One vector is turned by the same rotation once a step. Each row is the vector after some number of steps, and that number follows the row.
The counts run from 0 to 219.
[165 154 128 144 131  97 192 147 102  85  99 118 128  95 159 153 110 162
 147  95 121 103 166 106  81 124  85 121 142 119 140 165 146 137  95 153
 115 123 152 153 125  96 128 128 132 141  81 144 110 170 127 119 147 159
 165 111 106 105 120 139  95  81 144 115 144 155 147  48 140 123 100 139
  74 127 134 147 115 130 154 145]  150
[157 168 134 103 149 104 164 147 110  94 112  98  90 135 166 141 112 115
  98  89 125  83 142 103  79 106  96 122 146  80 116 168 155 166 120 111
 142 106 163 137 112 130 100 115 121 148 126 131 117 133 109 124 103 167
 140 138 133 130 172 127 105 108 156 116 155 162 138  98 177 131 104 113
  62 151 136 146  79 150 135 117]  133
[166 161 137 124 143 132 188 169 111 114 102 136 145 112 152 161 123 122
 121  99 110  87 150  97  67 148  82 160 121 113 105 161 117 143 115 147
 125 115 152 120 101 123 109 119 145 136  89 123  92 149 103 100 135 170
 115 119 137 123 145 119 107  91 129 140 140 178 133  62 186 161 111 107
  83 166 148 115 109 131 133 104]  53
[153 138 112 138 117  81 142 124 111  97  89  94 137 131 149 120 100 146
 117 107 117  75 107 108 101 119 124  91 143 116 142 157 152 147 135 111
 126 113 154 150 116  81 125 112 118 120 112 150 104 170 134 140 139 165
 167 127 102 108 142 133 108  70 166 108 153 171 146  81 123 135  67 122
  55 114 105 138 120 166 169 112]  25
[159 151 135 133 111  95 195 153  95 120  94 143 138 118 143 164 125 161
 157 110 110 121 131 123  98 102  96 129 133 109 119 138 136  94 129 130
 153 142 168 153  82 115 129 126 116 147  92 129  99 160  75 110 141 131
 122 126 131 127 106 137 110  88 143 115 146 194 157  46 147 129 114 123
  92 178 139 131  97 150 144 127]  65
[149 153 111 156  86 102 175 132  83 108  97 120 168 145 145 139 137 150
 152 101 134  83 130 134  83 130 156  94 122 152 138 150 140 150 108 138
 153 128 153 135  86  92 146 153 128 107 130 125 100 165  91  95 129 158
 116 129 103 135 177 113 121 102 118 133 158 175 152  61 158 127 120 114
  61 148 112 124  95 116 161 127]  168
[129 142 145 124  96 104 180 136  97 148 122 144 145 148 144 149 107 126
 134 128 113 107 110 112  99  90  91 107 143 100  93 137 138 122 144 129
 153 134 170 155 115 120  80 114 102 142  97 151  59 170  95 109 159 177
 144 142 114  89 117 125 128  86 160 140 135 192 117  83 167 146 128 110
 111 143 122 111  94 178 148 121]  191
[120 154 112 141  90 112 167 137 128 139 112 141 154 130 189 120 117 115
 156 109 114  75 146 120  95 107 130  81 147 119  94 162 158 148 117 138
 134 135 149 111 130 121 115 137 113 118 100 168  61 168 142 108 143 194
 157 123  94 103 162 111 142  85 143 142 137 157 117  91 166 134 110 121
  74 134 130 100  92 150 161 139]  96
[113 143 140 143  98 107 182 138 100 149 114 129 148 135 140 145 114 125
 134 116 118  93 110 109  84  90  90 111 144  97  94 135 131 131 143 136
 164 125 169 146 108 125  73 126  95 146 100 147  64 173  92 104 151 166
 145 151 106  94 124 123 114  90 160 136 134 190 121  80 166 151 136  97
 111 146 118 105  92 160 141 129]  189
[155 132 127 127 104 102 214 128  90 103 102 145 125 149 166 152 132 166
 153  87 131  84 112 142 113  82 127  88 146 115 162 121 132 112 115 125
 149 136 149 156 103 121 130 124 119 118 136 113 108 158 102 111 139 164
 124 118  95 106 145 107 114  91 147 135 138 168 154  76 155 119  95 163
  74 166 108 148  89 164 148 144]  76
[163 138  98 103 109  98 162 114 118 110 105 128 111 136 174 157 114 149
 158 124 110  66 120 100 114 105 109  96 138  72 131 150 146 122 124 114
 154 139 136 163 115 115 105 135  97 128  87 135  90 160 130 143 155 178
 110 138  99 109 136 118  82  93 139 132 140 169 156 102 182 139  85 141
  83 135 121 127 111 188 119 111]  204
[151 168 160 110 147 110 170 166 109 104 124  98  97 116 161 146  97 140
 103  77 119 103 142 105  63  86  78 131 135 100  96 166 157 158 115 132
 144 120 177 139 108 127 105 113 113 160 109 130 109 130 111 124 106 155
 146 128 139 111 147 132 126 106 157 111 156 175 111  77 152 127 102 121
  75 145 151 150  90 143 151 136]  138
[157 160 136 130 104  99 145 139  85 141 100  87 137 130 121 157 110 129
 134 149 131  79 109 116  98 108 119 114 127  61 122 125 152 142 132  83
 165 140 152 163  86 104 138 130  92 132 108 134 102 170 130 124 133 157
 106 161 104 130 148 132 109  88 141  91 162 165 144 104 163 146  72  90
  74 133 119 115  87 149 152 113]  118
[142 142 127 114 106 109 181 135  98 140 107 135 154 118 147 170 105 126
 143 126 113  90 106 107 107 109  84 110 121  94 101 145 124 128 125 139
 161 136 150 159 114 126  88 123 101 143  85 149  57 196 126 118 156 170
 114 143 107  96 112 117 119  82 147 136 134 200 133  99 167 149 104 123
 117 134 117 124  95 163 131 114]  195
[175 147 133 109 135 116 153 153  88 123 103  84 131 130 138 158 107 119
 111 131 132  75 109 115  91 128 118 111 117  76 124 140 140 159 117  95
 151 129 146 154  91 128 139 117 115 123 134 120 100 174 142 125 126 161
  96 156 121 132 172 123 137  86 143  98 154 172 146 106 171 140  65 109
  65 146 125 131  79 155 141  93]  123
[119 164 126 139 103  84 171 135 111 164  89 124 165 127 144 143  92 109
 139 143  88  81 119 109 112 116 129 131 128  88 112 151 145 153 121 110
 132 115 158 132 113 105 113 118 106 117  93 144  70 154 151 109 158 179
 132 121  90 110 125 123  95  76 157 130 141 156 124 100 159 154  55 105
  94 125 130  95 111 160 154 110]  107
[150 147 141 135 110  89 163 137  94 103  94  72 132 141 130 143 103 149
  89 117 116  73  93  96  86 100 127 107 130 115 129 142 137 147 141 105
 137 106 158 134 107  70 117 118 108 119 120 121 120 145 127 153 145 165
 144 141 103 110 155 128 107  87 152 113 152 166 123  74 132 146  72 128
  70 102 108 129 126 161 175 118]  30
[162 151 136 133 135 111 191 155 120 116 114 161 139 131 148 149 127 146
 155  97 110 109 150 116  72 126  88 161 132 104 118 148 132 114 136 132
 128 123 164 143  96 127 128 108 132 136  97 126  96 141  80  97 146 163
 135 107 132 120 130 133  96  89 144 137 138 175 139  52 175 154 116 106
  71 179 149 116 108 150 135 113]  58
[120 142 123 142 110 101 186 126 110 145 112 142 153 146 153 130 120 108
 127 104 113  95 123 120  89 111 108 107 148 117 106 154 126 141 144 135
 147 107 161 130 109 128  79 122 115 131 124 147  61 169  86  97 154 170
 161 143 112 107 147 119 122  87 159 147 131 188 139  73 177 140 135  99
 102 158 120 104  91 165 136 116]  186
[176 161 156 116 124 142 173 169  96 104 110 128 138 143 148 150 130 131
 100 119 119  90 151 101  66 131  94 145 121 111  98 149 136 133 119 141
 119 126 155 118 107 115 110 115 146 122  88 127  96 143 105 115 137 189
 116 124 142 117 154 122 135  91 126 141 148 165 119  64 192 161 115 103
  67 161 153 119 114 144 156 111]  50
[151 159 159 116 146 114 172 174 112 102 123  99  99 120 158 144 102 136
 109  80 121  96 137 100  56  86  82 130 141  89  97 167 150 155 123 124
 144 123 170 133 104 132 110 116 109 157 109 131 114 136 115 120 108 149
 144 140 145 118 156 131 125 104 152 102 146 179 117  73 155 129 112 121
  73 149 145 141  81 145 147 137]  137
[129 149 125 124  95  91 154 153 131 116 120 113 137 136 173 115  71 128
 133 115  94  91 125 113  76  91 119  99 153  97 114 162 177 167  97 110
 144 128 189 146 112 106 108 123 105 156  80 159  76 138 124  91 114 146
 140 102 130 121 129 125  91 102 139 117 134 173 135  93 153 122  88 118
 112 134 131 126  73 163 166 131]  11
[147 141 126 149 116  81 153 136  96 100  85  70 139 118 136 133 108 148
 105 111 119  61 102  96  88 109 127 103 130 109 136 146 138 155 137 112
 144 103 153 134 100  73 115 121 110 125 115 128 118 167 136 147 138 153
 149 151  99 111 145 126  93  79 154 107 146 172 146  71 124 140  71 124
  71 105 104 121 123 154 161 123]  28
[149 144 139 141 111  83 157 138  90 104  89  72 132 131 130 142 104 153
  95 114 120  64  98  95  86 101 125 101 133 106 129 144 140 156 135 107
 144 108 155 135 103  73 112 120 109 120 117 124 123 153 133 151 140 162
 145 146 101 109 142 128  95  83 155 109 152 170 138  70 129 145  71 123
  71 110 108 121 125 152 172 124]  29
[155 151 100  96 119  91 160 139 122 125 107 117 109 132 192 158 111 144
 140 100  99  61 110  97 103  99 132 100 120  96 104 169 153 135 116 111
 163 152 142 133  90 119 148 133  88 130 113 111 101 131 142 147 132 154
  94 130 117 135 162 113 127 106 135 123 166 185 139  90 165 126  73 146
  65 144 146 124 104 172 124 101]  212
[160 151 139 148 108  95 192 141  84 100  98 119 143 129 142 166  98 184
 147 111 109  99 134 104  84 114 115 117 123 145 147 150 142 131  89 143
 118 125 167 147 104  69 134 132 122 112  95  97 119 145 130 110 143 158
 124 101 107 107 120 130  99  94 132 121 158 159 135  41 145 125  87 144
  81 123 127 134 132 128 159 134]  157
[165 159 134 137 112  91 195 145  99  83  85 121 130 108 153 154 111 166
 138 111 113 104 158 109  88 112 104 115 145 120 146 155 150 128  92 141
 117 116 156 143 126  77 119 133 132 133  74 145 117 153 117 130 148 162
 156 109 107 113 121 139  80  80 144 124 139 150 147  42 145 123  94 144
  83 128 137 146 123 141 165 149]  152
[120 154 125 157 111  91 165 145 113 165  97 120 167 121 157 145  90 121
 144 138  93  72 122 104 105 118 119 120 132  99  99 154 144 147 110 125
 121 126 161 128 110 105 124 119 107 109  88 134  62 168 164 103 155 173
 136 128  91 100 120 120 117  80 152 127 138 158 120  92 155 147  65 104
  89 126 133  85 115 154 149 110]  105
[159 159 142 119 135 111 198 158 118 118 108 161 144 136 144 147 132 138
 144 100 110 106 148 115  71 123  91 165 137 107 119 153 131 119 138 128
 130 121 165 139 103 125 115 111 138 138  91 135  97 133  73  96 151 166
 127 103 132 121 133 129  85  85 144 142 137 175 134  58 177 155 108 105
  75 177 153 119 106 151 141 113]  57
[158 144 142 125 114  89 163 139  96 104 102  79 136 146 130 146 104 147
  89 119 112  73  94 101  80 102 134 106 119 119 122 148 140 145 148 106
 136 104 158 138 102  70 126 116 110 115 132 118 119 144 131 145 152 170
 145 136 105 114 160 130 119  87 159 111 156 167 120  69 136 150  78 129
  70 106 116 127 135 164 177 117]  31
[150 148 119 113 106 101 151 133 111 122 116 118  98 146 178 158 111 162
 149 108 106  55 106  92 100  81 116 104 136  84 117 147 160 130 121 111
 159 157 152 143  91 113 125 134  87 127  96 102 104 132 139 151 131 166
  93 135 107 111 138 114 104 111 129 120 153 172 129  95 174 134  68 133
  67 139 133 115 111 175 125 114]  209
[175 153 133 109 140 113 158 151  90 115 101  80 127 126 144 156 108 115
 108 122 135  67 110 112  94 126 113 121 118  70 128 137 133 163 117  97
 154 121 150 153  94 130 130 127 114 133 133 124 106 169 139 122 116 162
  94 157 122 130 167 113 119  88 141  96 153 173 145 115 169 148  60 110
  71 142 128 132  78 150 140 101]  124
[167 141 140 138 108  86 191 156 106  84  96 120 136 118 148 157 104 178
 146 118 107 100 152 116  73 106 111 114 139 128 144 155 141 117 105 131
 113 120 158 147 113  73 136 131 136 126  87 130 116 146 121 123 155 150
 146 108 116 113 130 145  94  82 133 110 138 154 146  31 141 121  98 148
  84 134 132 134 125 151 169 147]  154
[130 160 124 129 101  77 173 139 114 165  90 124 166 129 146 149  96 118
 142 147  93  87 118 116 106 119 135 131 122  87 114 149 141 144 133  96
 134 112 155 139 110 105 121 118 101 116  96 147  71 156 140 112 168 174
 129 119  90 121 136 128  93  72 160 122 142 152 120  97 159 158  58 111
  92 122 131  87 113 164 160 109]  108
[154 150 110 102 108  98 154 132 114 120 112 117 101 149 183 157 111 158
 144 109 103  63 104  94 109  84 126 102 129  87 112 154 161 129 118 107
 154 156 155 144  97 113 129 132  86 123 106 104 104 127 134 147 130 170
  92 130 112 117 145 115 115 107 133 127 161 177 135  92 172 134  74 143
  68 137 143 126 116 175 127 109]  210
[164 154 127 130 102  82 200 134  84  98  94 118 154 138 146 169 106 169
 140 114  95  98 132 119  93 121 138 114 117 150 148 162 138 131  87 138
 124 117 164 147 108  69 136 137 130 107 100 108 110 140 120 110 151 153
 112  97 112 129 137 124  96  94 133 138 159 164 140  42 154 127  84 144
  89 125 128 144 124 129 167 130]  159
[118 159 121 122  96 105 199 134 104 130 118 132 139 141 190 146 112 128
 133  88 109  80 114 128 102  75 143  77 132 138 106 161 141 154  97 150
 158 127 158 117 115 120 107 143 101 118 125 121  75 140 134 105 127 173
 120 118 105 111 176  93 142 114 136 159 146 174 115  93 168 120 106 155
 100 132 123 130  79 144 158 148]  88
[161 167 142 120 130 112 196 158 119 116  99 153 141 130 142 149 134 135
 136 102 105 102 146 111  75 130  89 170 132  98 123 152 132 122 126 125
 129 118 165 128 109 123 111 113 139 143  86 136  97 131  76 101 141 170
 122 104 130 124 129 123  79  84 137 150 137 169 130  67 184 160 104 109
  79 174 152 110 111 145 147 115]  56
[134 141 123 126  83  96 204 130  93 108 105 126 119 156 183 152 125 152
 137  97 115  74 115 128 107  60 147  66 156 121 132 132 136 129 107 131
 159 124 153 125 107 115 105 145 104 124 133 111 103 139 113 115 126 160
 121 136 108 117 162 102 112 114 135 138 137 158 147  74 166 117 113 157
  98 157 115 132  90 159 149 156]  82
[117 156 125 127  94 111 198 135 102 130 121 127 135 146 194 149 115 140
 133  83 113  78 113 120  99  73 139  76 132 134 102 152 142 157  95 154
 158 132 161 123 109 122 108 145  96 121 126 109  76 140 136 103 123 170
 117 121 103 103 168  96 143 118 140 153 150 171 111  95 169 118 108 151
  95 138 124 134  82 133 151 146]  87
[120 148 148 134  95 108 176 132  97 145 112 134 144 142 137 144 107 128
 129 118 114 104 106 107  92  88  91 110 145  99  91 133 137 124 144 130
 162 130 167 146 113 123  74 120 100 142  95 145  60 174  88 109 150 174
 144 149 113  89 119 126 118  89 161 142 135 186 120  86 170 150 127  98
 112 148 121 110  95 168 145 130]  190
[159 157 123 135 109  92 146 138  90 140  97  89 147 123 127 156 109 126
 140 153 129  85 117 115  96 119 123 115 122  64 121 134 149 143 133  87
 166 132 148 162  89 104 135 135  94 132 114 139  98 174 130 126 140 159
 114 165 101 136 155 140 103  85 146  89 156 170 153  98 162 144  75  90
  76 132 122 106  88 153 146 108]  117
[169 139 127 117 113  99 213 133  83 112  87 146 145 128 157 171 123 152
 149 103 120 114 112 140 124 108 110 104 124 119 142 136 133 104 107 134
 144 144 157 163  97 117 135 122 128 130 109 123  96 170  99 112 142 149
 107 122 122 123 115 122 125  77 149 133 155 194 166  65 152 122  87 151
  89 175 132 157  89 157 148 120]  70
[119 146 122 135 114 101 188 122 105 142 105 144 151 154 149 130 122 107
 122  99 112  96 121 125  92 111 108 111 148 119 111 145 127 146 143 136
 144 101 168 132 118 130  81 114 122 128 131 142  62 164  81  89 151 187
 161 137 110 104 146 114 119  87 161 159 131 180 133  84 176 146 133 100
  91 160 118 106  93 168 139 113]  185
[135 140 118 137  92  95 206 123  84 106 100 121 115 150 183 156 123 149
 138  90 119  73 114 127 112  64 135  65 156 120 141 139 132 137 103 133
 161 124 155 133 103 110 103 150 105 118 133 103 107 147 111 114 120 161
 119 137 101 112 154 102 108 114 137 140 139 160 157  78 166 112 109 156
  95 155 112 139  86 150 143 152]  81
[141 138 126 144 118  93 143 138 119 103 101  98 151 110 143 112  96 151
 136  91 126  69 101 111  89 111 117 105 135 110 141 146 159 152 135 109
 137 128 159 159 112  94 134 107 110 137  99 158  96 172 131 130 129 157
 158 114  95 103 129 123  90  71 157 109 141 171 125  96 107 141  50 128
  63 114 104 127 103 154 180 124]  22
[163 162 139 107 119  95 178 134  91 106 104  90 139 137 131 164 125 128
  96 107 125  82 119 104  66 125 133 134 100 118 119 162 127 160 151 118
 158  88 139 136 106  90 116 134 111 130 138 131 117 146 113 148 150 182
 128 136 104 129 200 118 108  94 147 132 165 169 125  88 164 163  91 124
  75 101 119 134 113 129 174 122]  37
[159 154 132 140 135 108 189 149 115 121 109 154 142 126 149 149 123 152
 164  94 114 110 150 114  75 129  81 158 134 106 114 153 135 114 134 135
 134 127 164 148  93 126 128 116 131 140  95 125  96 147  76  91 144 159
 136 113 123 118 122 132  98  86 141 135 143 183 141  53 173 145 118 103
  70 181 147 118 106 141 125 110]  59
[161 125 114 118 110 114 169 128 116 119 121 141 127 126 161 161 112 153
 173 115 120  68 107 105 102 109  93 106 126  77 123 141 136 123 130 125
 156 146 136 171 113 132 117 125  97 131  90 128  82 190 137 125 168 173
 113 131  89  87 129 114  97  86 140 129 134 180 132 108 171 146  85 135
  82 129 109 123 103 180 122 110]  201
[156 170 158 105 146 106 173 170 110 103 121 109 106 123 162 147 100 134
  99  81 118 110 144 106  67  90  82 129 137 104  95 171 163 150 112 134
 132 124 176 141 115 126 105 112 118 156 106 137 104 130 117 126 111 161
 146 119 139 113 145 134 137  99 162 120 158 176 112  76 152 127 103 127
  73 140 159 154  87 141 154 135]  139
[134 139 139 158 102 133 178 152  78 124  96 118 168 154 143 124 127 128
 110 100 131  66 108 125  81 124 138  96 133 149 119 131 130 152 110 138
 143 137 160 117  94 111 122 128 141 105 133 116  77 171 102  85 116 172
 118 140 123 114 161  98 150  99 123 137 147 184 133  68 163 139 117 105
  77 166 125 106  89 137 158 117]  175
[148 166 127 140 129  98 185 132 102 124  99 152 137 119 145 159 128 152
 153  93 112 116 149 116  93 123  84 148 141 105 121 146 145 118 117 138
 139 132 169 155  96 114 111 121 124 141  88 123  93 149  70 100 133 158
 131 119 123 120 103 134  91  92 148 144 157 187 155  59 169 134 113 101
  67 179 151 133 104 138 126 112]  61
[118 138 144 156 122 123 195 144 107 141 114 140 161 152 146 122 120 118
 128  86 123  73 104 121  79 112 114 127 145 123 114 130 123 150 138 136
 147 112 163 121 104 135  96 109 127 122 136 124  70 165  87  80 136 177
 152 134 108 102 154  97 118  90 150 154 125 181 114  82 168 150 120 102
  88 162 115  94  90 143 146 121]  182
[169 140 140 109 154 119 167 162 116  99 123  95 104 139 155 142 111 122
 116  97 136  68 125 112  67 110 106 127 134  67 128 152 140 161 136  92
 147 115 151 150 100 144 133 109 121 136 144 124 111 146 122 116 118 169
 121 143 125 124 190 115 112  95 148 105 142 159 134  98 171 136  81 118
  55 155 126 130  74 162 141 110]  129
[153 150 135 133 131  92 170 134  86 111 107  75 143 131 136 169 106 145
  97 106 121  70 101  98  75 121 125 118 104 127 112 161 125 163 134 126
 146  98 148 137  98  82 125 130 108 116 138 106 114 157 140 138 145 168
 130 145 100 116 179 120 127  97 153 121 163 177 120  75 147 151  82 121
  70 100 115 132 119 136 159 110]  34
